Turns, then the turns between two rows, first turn first; the first pair answered:
Mevu:
[ -2  -4 -22  14   2   7   4  14  -3  -8  -3 -22 -11  -1] |-> [ -6   8  -8   7 -24  -5   2   9   6  -4   4 -18 -16   8]
[ -8 -12   2 -17 -16   5   2  -6  -4  -6  -9 -17  -6   1] |-> [-11  -5  17 -12 -26  -2   1  -7   8   1  -2   4   5  -6]
[  3  -2 -13 -20 -39  10  12  -9 -18  -1 -11 -30 -33  24] |-> [  0  10  17 -10 -55  -9  12  -8  15  21  -1  26  -8  14]
bev:
[ 40 -16   6  17  29   1  25  36 -10  -5 -22  11  -1  -1] |-> [ 40  -7  17  16 -19 -13  29  41  -5 -13 -15 -11 -16  12]
[-12  -2 -38  -4  65  31 -17  11 -17 -15 -17   5   1   7] |-> [-17  23  -1 -12 -44   0 -14  16  -4 -28   1 -37 -29  38]
[ -7  15   4 -38   2   8 -26  10  -2   0   0  -2  -7   7] |-> [ -6  18   6 -39   3   7 -29  10   2   4   0   5  -1   4]
[ 25 -36 -21 -11  42  16  23  -4 -13 -13 -17  18  29 -43] |-> [ 23 -23  -5 -18 -49  -6  25   3 -17 -40  -6 -45 -11 -18]
Sis:
[-8  5 18  7  6 -1  0 -9 29 15 19 32  2 -9] |-> [-11   9  -4 -13  19  13  -4 -32  -2   7   2 -19 -23   8]
[ -5   7   9  -5 -21 -15  -3   2   8   9   2   9  -9  -1] |-> [ -4   2  -6 -10 -11  -9  -2   1  -7  -1  -5 -19 -19   3]
[-2  1 -5  5 -2 -3 -3 -7  5 -6 -1 -7  3 -4] |-> [-1  1 -4  7 -4 -2 -5 -6  8 -8 -5 -4  6 -6]
defu:
[ -1  18  -7   2 -33 -14  15   3  -8  -6  -8   0   5  28] |-> [  3  16  -7   6 -36 -15  17  11  -7 -11  -6   1   7  25]
[ -8 -26  18  -6 -32  -5   0  27  36   2   5  20  17  -3] |-> [-13 -15  20 -13 -27  -6  -3  11  42  15   0  28  18   2]
[ 12 -37 -14  24  33  14  31   2 -25   3  -3 -30  13  -7] |-> [ 13 -35 -11  26  40  14  31   6 -14   7   2 -12  23  -9]
[  3 -16 -14  -6  28   6  -9   3  -2   5 -14   8  10 -13] |-> [  1 -11 -13 -11  28   7  -7  -3  -5   8 -19   7   3 -10]
Pairs:
Each pair is two turns apart.
[ -4   5 -14  -4  28  17 -17  -2 -14 -13 -19  -3   1   9] |-> [-15  23  11 -12  -1  -1 -22 -15   4   2 -13  13   0  19] : Mevu bev
[ -3  22  15  -9 -10 -15  -9 -27   5  10  15  31   3  -7] |-> [  1  15   0 -11 -25  -2  -4 -16 -15 -15  13 -26 -23   5] : bev bev
[  0  13  12  -3 -29 -16   3  -8  10  -7   6 -12 -15   7] |-> [  3   5   7   5  16  -7   5  -5  17   6   3  30  10 -12] : defu bev
[  4 -12  -2   5  37  23   3 -18 -22  10 -19  14  14  -1] |-> [  8 -22   1  19  34  20   8  -3 -16   1 -14  22  20 -11] : defu Sis
[ -7  -5 -21 -15  40  16  -1 -25 -16   3 -11   0  -6   2] |-> [ -1  -6  -2  -2 -30  -1   9   6 -10 -25   8 -36 -24  11] : bev defu
[ 27  -6 -11  15  12  -1   3  -6  -4  13  12  15  17   4] |-> [ 25   2   0  13 -21 -11   4  -5   1   9  17   6   8  14] : bev bev
[-15  30   4 -25   4   0  14 -28   8  -2 -15  10  -8   9] |-> [ -3   9 -17 -15  29  16  21  -7  -9 -22 -17  -9  -9  -2] : Mevu Sis
[ -9  10 -11 -17  14   2 -16 -27 -13  15 -10  -8 -13  14] |-> [ -2   0  13  10   0 -12  -5   3  17  15   7  37  11 -11] : Sis Sis
[ 19  13  15 -25 -11  -9 -13 -14  -5   1  -7 -11 -23  29] |-> [ 13  16  11 -28   7  -2 -16 -23  -8   8 -10  -1 -17  28] : bev defu
[-19  17  12 -13 -12 -17 -22 -35   7  25  -4   6  -4  16] |-> [ -7 -11 -17   0  50   6 -16 -14  -9  13 -12  10  10  -9] : Mevu Mevu
[-12  19  14 -14 -54 -12   0   6   0  -7   2 -12 -10  14] |-> [  1  -7 -30 -14  21  23   1   6 -29 -20 -17 -25  -8   3] : bev bev
[ 20  -6   5   1 -11  -9  17  17   9  -3   3   5  -2   2] |-> [  9   8   4 -12   7  -9   8 -13   8  19  -7  15  -2   8] : bev Sis
[ -3   8   3 -19  12  11  -3 -22  -4  16  -5  -8 -20  31] |-> [ -6  10  15 -15  15   4  -1 -18  11  26   4  24  -3  20] : bev Mevu
[ 14 -18 -12   4   7  12  15  18 -11  14 -13  14  17 -11] |-> [  5  -7 -17 -14  10  18   8  -4 -25  20 -21  -2   4   7] : Sis Sis
[-11   8   3  -9 -20   7  -2 -16   5   3   4 -32 -15  13] |-> [-6  6 18  6 -8  0  1 -6 30 17 10 20 13 -7] : defu bev
[-12 -21 -28   9  16  -8   1  16   3  -5  11  -9   9 -20] |-> [-22  -3  -9  -1 -31 -22  -5   1  11   1  16 -21  -5  -2] : Mevu Mevu
[-15 -18 -13 -16 -13  26   8 -28   3 -31  10 -63 -36   8] |-> [  0 -43   6  29   4  15  25  21  41 -29  32  17  17 -38] : Sis bev
[ -2  23  13 -26 -51  -7   1 -14  -9   0   2 -40 -27  22] |-> [  4   0 -14 -11  62  17  -4 -16 -11  23 -11  31  19 -16] : bev Mevu
[ -1 -18  16  -6   8  -2  -7  10  11   2   1  46  18  -7] |-> [-13  -3   2 -33  -1   4 -16 -21 -14   4 -13  -7 -13  25] : Sis bev
[ -5  -6  -4  -1 -14   0   1  -4  -9 -10  -6 -27 -13  13] |-> [ -5  -1   2  -2 -22  -6   2  -4  -2 -10  -4 -27 -12  14] : Mevu Sis
